One turn moves each row of this set onto another row. After a few examples, where does it send each row asked below?
sigi: [ 18  -1   9  13 -13   2  11 -19  10 -10 -12  21  17 -13 -19  -7  -2 -17
 -18  -2  15 -23  12]
Tise: [  1  10   8  12 -16  11   0 -12 -13 -11   9  -6  32  17   6   6  38 -21
 -25  -8  -1  -7  -2]
pevon: [-20  13  10   6 -10 -12   8 -10 -16 -12   5   9  27  17  -2 -10   1   6
   6  -2   0   2  16]
niz: [  9  20  -3   8  -9   7   8  -7 -13 -19  10 -17   9   9  -6  18  21 -21
 -25   1 -21 -11  -1]
Torit: [-10  10  37   0  -2  -3   1  -8   3 -25 -17   7   6  -6 -17   9 -25 -10
  -4  12  10  -1 -15]
nezal: [ 25  32  33  -7  -9   3  -8 -13 -15  -2 -14   4   8   2  -4   7  12  -8
 -13  21  20 -25 -21]
Fipod: [ 19  -2  16  -5  -8   8  24 -10   3 -11   3  15  16 -14 -14  -5   0 -18
  -7   4  30 -37   2]
lozen: [-18   7   7 -10  -6  -3  20  -5 -26 -15  11   3  24  11   4 -15   6   7
  10  10  14  -9  12]
Ziza: [ -3  13   2   9   3  13  25   9 -20 -34   6  -9  33  15  -1  12  22 -21
 -10   6  -6  -5  -8]
dun: [ -5   6  35  -9 -15  10  -9 -10   0 -13 -10  14   4 -15 -11   8 -19  -5
 -10   5  19  -1 -19]
falu: [ 16  13  31   3 -22   2 -14 -17  -6   1 -23   8   7 -11 -12   5   1 -12
 -26  13  20 -16 -20]
bim: [  6  25   1  10 -18 -11   3  -6 -37   2  -3   7  28   6  -7  -3  18  -4
  -7  -5   3  -3   9]
forap: [  7  23   0   2   2  14  18   2 -11 -25  10 -10  26  15  -2   3  38 -24
 -14  -1   0  -7   3]
kan: [  1  14  29 -11   5   4  12  -1  10 -26  -9   1  -6  -5 -17  -7 -21 -12
  -2  17  14  -9  -9]
kof: [-18  -1   1   9  -5  22  11  -5  -7 -36   5   4  35  12   4  10  15  -6
  -7  -2  -6   6  -1]
kip: [  4  23  -8   1  -3  -4  17  -5 -27 -13  -6   7  24   9  -7 -16  22   2
   1  13   9  -6  18]
sizer: [  6  21  30  -8 -18  13 -19 -21   2  -5  -9  22   7  -6  -3   6  -4   7
  -9   3  15  -4 -15]
venaz: [  8  26  14  -7 -14  21   7 -22  -2 -21  23   0  16  18   5  20  30 -10
 -12   0   0 -14  -4]
pazop: [ 12  18   9   5 -12  17  13  -1 -17 -17  18  -7  34  20   5  10  36 -19
 -18   0   2 -17 -10]
Roza: [  3  27   9  -2 -22   1   3 -11 -23   0  13  19  29  10  -2  -5  14   5
   4 -13   8  -1  11]
san: [ 25  33  17  -9   4   4   1  -7  -1 -10 -16  -2  -7   2 -11  -9   9 -10
  -9  25  12 -22  -2]
dob: [ -4   3   7   7 -20  24   0 -15  -6 -17  13   8  35  16  11   9  28  -6
 -18  -8   0  -5  -4]
zimag: [ 27  27  32  -5 -12   6  -2 -18   3  -6 -15  10   3   0 -14   1   8 -13
 -17  21  28 -23 -16]
Sek: [  7  17  31   2 -18   8 -16 -22   9  -9 -19  21   7 -10 -14   6  -8  -6
 -17   4  18   0 -14]
lag: [ 10  22  37  -8   5  -2  14  -3  -2 -22 -13  -4   3   2 -14   1  -9 -18
  -7  30  20 -21 -19]
reral: [ -1  16 -11  -6   0  26  17  -5  -7 -35   9  -6   7  -2  -6  14  20 -11
 -10   6  -7  -1   4]
fimes: [  7  13  27  17   3 -16  21 -18  10 -22 -18  12  23   2 -23   4  -2 -27
  -9   2  13 -20  11]
gab: [  8  30   6  -2 -14  -4  14  -4 -44  -7   0   8  34   7  -3  -3  26   0
   2   9  16 -12   3]
mis: [-24  -6  11   3 -15  18   4 -10 -15 -22   6  -3  35   7   9  12  27 -11
 -15  -7   2   3  -4]
Ris: [ -8   2  13   1 -23  10  -2 -17 -21 -11  15 -17  17   7   8  22  21 -13
 -27   3  -8 -15 -10]
fubit: [-17  10  16   1 -20  -9   3  -6 -36   0  12   5  30   8   2  -3   3   1
   1  -9   7  -4   5]
Nuvi: [  5   8  36  12 -10 -17  16 -19 -11 -12 -16   9  32  -4 -17  14   4 -28
 -16   6  24 -31  -4]
kolu: [  2  29  15  -8  -5  15  20  -7 -26 -33  14  -9  20   6  -2  30  24 -17
  -8   9  -1 -12 -14]
refa: [  1  -9  24  -1 -10  -3  24   1 -15 -14  -2   5  23 -16 -15   6 -12 -25
  -9   5  22 -34  -9]
nufo: [  0  -8  16  18 -11 -11  12  -9  -7 -13 -17  11  22 -16 -19   6 -14 -22
 -19  -2   7 -21   0]
Lila: [  1  11  24   0  -2   4  20 -19  16 -25  -4  25  23  -8 -19   3  -3 -17
   2  -3  26 -16  10]
tulo: [ -6  17  28 -20   9   7   8   0  -4 -22  -6  -2  -4  -7  -5  -3 -16  -5
   4  23  14 -12 -10]
Zolip: [  1   5  36  -6 -14   2  15 -20  -3 -14  -5  24  30 -14 -12  13   5 -18
  -3  -1  37 -26  -4]
zerug: [-19   5   3  -5   3  21  21   3 -14 -37   9  -8  29   5   2   7  23 -16
  -4   0   3   2   0]
muzi: [-12  18  29  -3   3   0  -4  -9   7 -26 -15  10   2   1 -11   3 -24   2
   1  11   0   4  -7]
Mekiz: [-18  -3   3 -15 -14  28   9 -16 -12 -28  13  -4  15  -4   8  19  19  -2
 -12  11   1 -10  -6]
Zud: [ 17  22  23   4 -17  -1 -23 -19  -9   3 -21   6   4  -6  -8   3   5  -8
 -24   8   6 -10 -11]
zifir: [ 22  22  24   2  -1  -4   6  -7   3 -13 -19  -3  -4   1 -16  -6   1 -20
 -20  28  15 -22  -9]
zipa: [-13  16   7   6  -2 -16  19  -4 -35 -17  -8  -1  32  15  -3  -7  12   0
   3  19   6 -11  10]
Zuz: [  7  28  30  -3  12  -8   9  -2 -10 -23 -20  -7   4   7 -11   2  -7 -11
  -4  32   4 -18 -13]
kemi: [-11  12   7   7 -15  15  -1 -32   5 -28   6   2  21  18   3  20  22  -2
 -18   4 -14  -1   5]
lago: [-15   7  35  -7 -14   3 -17 -11 -12  -8 -13   5   7 -12  -5   9 -18  -2
 -10   6   7  -2 -16]
gizu: [-17  12   8   7  -5   8  11 -14 -17 -40  -6  -7  25   8  -1  32  17  -9
 -13  14 -12   1  -7]

fimes goes to sigi
zerug goes to pazop
Now these:
kan goes to zimag
sizer goes to tulo
kolu goes to Ris
lozen goes to gab

One turn moves each row of this set onto another row. After a few examples, where does it send each row asked below?
Kego: [ 34 -20  27 -10 -16 -21  23 -13  -3 -18   8  12  -9 -29   5 -10  11  29
   9 -32   3  20 -17  -6 -29  14 -27  -2 -20  -9  25  -5  -4   1  11   1
   8 -26]
tono: [ 44  -6  18  16  22   1  14 -15  -3 -18  -5   2 -17 -16 -13 -11 -17  34
  17 -12   4  19 -27 -20 -15   3 -31   5  -2 -11  21  23   9  13 -33  11
   4 -13]
Susu: [ 19 -13   9  -4   5 -12   4 -22  22 -16   5  27   1  -4  16   6   5  18
  -3  -3  11  16  -4   2 -17  -5 -10   6  -8   4   9   7  -1 -12 -28   9
 -12 -48]
zilo: [ 51 -26  14  -7  12 -15  20  -7   2  -4   2  17   4  -4   8  23   3  38
  -1  -9  -5   3  13 -32  -7  -3 -18  -7  -4   1   7  16  12 -21 -15  14
  16 -15]
falim: [ 26 -19  -6   3   4 -16   7 -16 -28  -9  -9  -4 -20   8 -39  17  -3  17
   9 -20   0   7 -10 -21  -2   4 -34  -3  -4   0  12  10   5  21 -13  -5
  -3 -12]
kage: [ 35 -19  13  12 -10 -21  21 -21 -17 -16   1  25   8   8 -17   2  -1  23
  30 -33  12  14 -22 -10   1  -3 -31   2 -17 -17  18   0  15   1  -3   7
  22 -11]
vez: [ 29 -23   7   6   0  -7   1 -11  -9 -15  -2   0 -33 -25 -21  -5  -3  20
   0 -14  10   8 -18   6 -13  17  -8  -4 -23   4  18  16 -15  16   2 -11
 -17 -34]
vutu: [ 30 -30  14   8   3 -13   3 -19  22 -24   9   7  -7  11  -7 -16   3  24
  29 -26  -1  23 -10  20 -12   0  -2   9  24   3  18  15 -18  16  -4   0
   6 -26]
Mup: [ 43 -33   9  -4  -5   4  -2 -20  -1 -21  39 -17  -6   2  -1  15   0  13
  16 -24 -10   8  17 -24 -13  -7 -31   7 -19  -3  19  10 -12 -12 -18  24
  11  -8]
Zukab: [ 19 -47  13  15  -8  -4 -22   4   4 -21  -1  -6   7  -5   2 -18 -17  16
   6 -13  15  -3 -26 -18   2 -13 -14   3   0  -4  11  28  13  11   0  -3
   6 -15]
Zake: [ 31 -24  -1   2   5 -18  10 -15  11  -8   4  -1  -4   5  -8  25   6   4
 -12 -17 -11   5  15  19  -8  -8   1   3   2 -13   7   8  -5  33   7  -7
   5 -24]
tep: [ 38 -16   7   3  -3 -20  20 -20   9 -24  15   1  14  15  16   8   6  10
  -3 -32   4   8  12  19 -22 -11  -1   4 -12  -9  16   6  10  20   9   2
  13 -14]
Regit: [ 37 -41  10   7  12  -8  16 -29   1  -9  22  17  -3   2  -7  15  -7  18
  14   1   5   0  -1  -9  -3 -10 -22  17  15   3  14  17 -27  -7 -27  27
  -3 -32]
buge: [ 31 -35  10   3  -4   3  12  26  -8  -5  18  -8   2 -11   1  26 -17  25
   5 -22   6   5  -9  -6 -20 -16 -15 -12  18 -14  21  17  -5  -1   4   5
  25 -37]
Pek: [ 34 -19  35  -4  -9   1   3  10 -21  -9   9  -2  -1 -13 -23 -12  -2  29
  15 -18  -9  11 -16 -25   4  19 -25  18  -2  -6  21   8   3  15 -13  17
  22 -15]
pem: [ 37 -29  14  -4  -4  -9   1  -8  12 -18  -7  -1   6 -20  14  -5   0  19
  11 -13   3  13 -17 -41 -10 -28 -40  -6  21  -6  16  11   8  25   3  -2
  10 -29]
kurok: [ 33 -33  13  -5   0   5  -4 -16  18 -33  11 -17  -9   2  -8  -4  13  24
  21 -39 -15  28   4   8 -20   9 -27   7   9   1  11  13  -8  20   1 -10
  11 -15]
vavi: [ 17 -21  18 -12 -16   6 -14 -12   7  -8  18 -24  -9  -5   0  16  16  15
  -5 -14  -9  15  11  -5 -12  -1 -16   4 -20  -3  25   2  11 -16  -7   1
   4 -42]
lakub: [ 42 -14  12   5   3   2  -5 -11 -23  -4  19  -1  -3  -4 -14  10  -3  13
   2  11   1   9  11 -11  -3 -24  -7  -1 -12   3   4  31  18 -13  -1  24
  -3 -15]
damek: [ 43 -19 -19   0  -1  12   9  19  -1 -26  21  12   7  -8  12   2  -9  14
  -3 -13  13  14 -12  -4 -13 -13 -22 -23   7 -19   5  23   1   9 -11  15
  -3 -19]

vutu goes to tep
Susu goes to Kego
falim goes to Regit
Now these:
zilo goes to Pek
buge goes to Zukab

